In the rows, 128 means zero.
Turns, then the turns between two rows, first turn first; the first pair answered
tipob (before -> after):
[113 140 154  82 151 122 144 110 123 139 147 133] -> [121 148 154  87 156 122 147 113 121 142 145 138]
[149 101 136 135  92 116 136  96 145 104 110 122] -> [105 130 104 154 134  99 145 130 156 114 124  93]
[151 162 138 144 160 130  99 151 165 154 145 164] -> [122 108 141 101 103 155  74 104 154 130 145 155]
dav (before -> after):
[122 126 123 134 115 132 135 133 120 110 115 101] -> [125 139 126 128 140 126 149 131 119 118 117 105]
[117 153 105 135 138 137 123 148 145 143 144 150] -> [101 128 104 136 105 142 112 142 142 136 141 140]
[168 126 156 102 152 155 112 124 142 134 127 174] -> [158 104 148 116 108 160  94 122 144 130 125 171]
Rufa (before -> after):
[131 108 136  89 186 111 134 113 121 131 105 138] -> [121 106 130  89 186 111 137 110 116 129 108 127]
[ 83 127  97 115 141 135 124 124 140 129 141 113] -> [159 127 136 113 141 150 112 118 141 137 132 165]
[141 174  99 163 183 100 128 179 120 148 120 138] -> [190 136 149 144 121  94 146 126  75 118  83 139]
[143 129 141 121 142 117 143 119 119 130 111 133] -> [114 133 122 123 148 116 146 124 126 129 115 116]
Pairs:
Each pair is 2 to 3 turns apart.
[104 131 114 110 134 141 113 140 136 133 134 128] -> [109 128 111 137 119 136 108 149 136 134 132 131]	tipob then dav then tipob
[169 131 143 138 120 127 111 135 136 126 143 152] -> [120 100 126 115  95 133 107 113 129 110 146 121]	tipob then Rufa then Rufa
[ 93 115 134  75 124 131 131  87 120 115 131 116] -> [114 155 130 113 164  96 167 125 114 120 121 101]	tipob then Rufa then Rufa
[127 135 127 154  92 132 137 113  83 113 116 138] -> [149 136 139 130 111 143 131 104  88 123 118 163]	dav then Rufa then tipob
[149 121 128  93 160 146 127 124 123 124 148 159] -> [117 131 109  99 180 133 142 136 125 124 149 133]	tipob then Rufa then tipob
[164 160 166 157 152 109 151 129 118 144 106 140] -> [ 80 143 114 128 156 150  97 129 158 152 149 139]	tipob then Rufa
[166 123 119 126 169 142  77 162 163 143 139 168] -> [134 126  96 127 180 140  78 166 167 145 144 148]	tipob then tipob
[ 76 113  96 184 113  71 132 131 114 109 118  88] -> [135 135 117 207 133  62 147 150 113 121 108 115]	tipob then tipob then tipob
[140 109 130 101 169  98 144 142 131 134 156 164] -> [145  94 138  89 149 106 136 122 123 129 151 168]	tipob then tipob then tipob
[160 167 145 150 170 121 166 159 108 111 135 120] -> [ 96 157 106 136 174 148 127 164 138 118 164 111]	Rufa then tipob then Rufa
[140 140 194  77 128 130 144  82 102 107 121 147] -> [ 85 166 153 103 155 100 172 110  99 105 124  95]	tipob then tipob then Rufa
[167 148 134 151 178 160 102 166 168 164 150 191] -> [189 167 148 164 194 129 142 167 143 159 125 168]	Rufa then tipob then Rufa
[158 129 184 141 156 116 170 122 112 145 127 122] -> [ 83  85 144 136  90 147 117 110 131 135 149 102]	dav then tipob
[101 100 110 120  98 109 164 122 108  87 109  73] -> [141  92 135 118  83 116 164 111 102  84  98  95]	tipob then tipob
[ 81 116  91 125 115 147 103 129 155 123 134 115] -> [118 156 101 159 156 107 143 160 146 137 117 112]	Rufa then Rufa then tipob
[114 116 143 132 146 156  93 131 165 130 168 147] -> [ 92 134 127 162 149 127 115 151 157 122 164 111]	Rufa then tipob then dav
[157 166 182 129 135 111 158 123 167 136 124 117] -> [112 153 163 121 113 105 167 107 157 122 120  78]	Rufa then tipob then tipob
[123 162 118 143 185 121 156 144 137 141 134 112] -> [184 141 161 136 151 132 149 120 128 137 117 149]	tipob then tipob then tipob
[102 151 107 157 162 114 141 163 149 149 132 124] -> [ 72 101 113 109 102 132 128 105 127 118 124 102]	Rufa then tipob
[124 108 144 125  74 126 127  86  96 100 108 117] -> [ 60 151  90 127 147 134 122 129 135 128 145 108]	Rufa then dav then dav
[121 117 143 123 118 109 138 118 104 102 101  97] -> [128 153 137 130 165 105 150 141 114 118 113 109]	dav then Rufa
[177 120 146 168 104 112 149 141 114 147 124 151] -> [149 151 124 161 158 108 162 159 128 164 139 140]	Rufa then dav then Rufa
[113 119 161  52 133 128 119  78 108 109 110 114] -> [166 165 173  89 185 126 115 129 135 146 123 170]	Rufa then tipob
[150 116 142 131 109 146 100 118 141 144 126 163] -> [110 130 109 135 129 150  95 139 157 144 143 147]	Rufa then Rufa
[127 163 119 184 150  63 172 154 111 137 109  73] -> [124  96 148 131  72  87 151  81  85 105  95  69]	Rufa then Rufa then tipob
[139 132 133 111 143 123 163 126  99 121 106  96] -> [160 113 148  89 119 149 136 111 105 123 112 130]	Rufa then tipob
[130 154 130 152 121  93 164 151 127 127 127 105] -> [149 137 154 109 118 106 167 115 113 120 117 116]	tipob then dav
[ 72 125  82 167  87 156  69 152 169 134 151 138] -> [ 75  93 106 151  37 143  89 111 133 103 124 106]	Rufa then Rufa
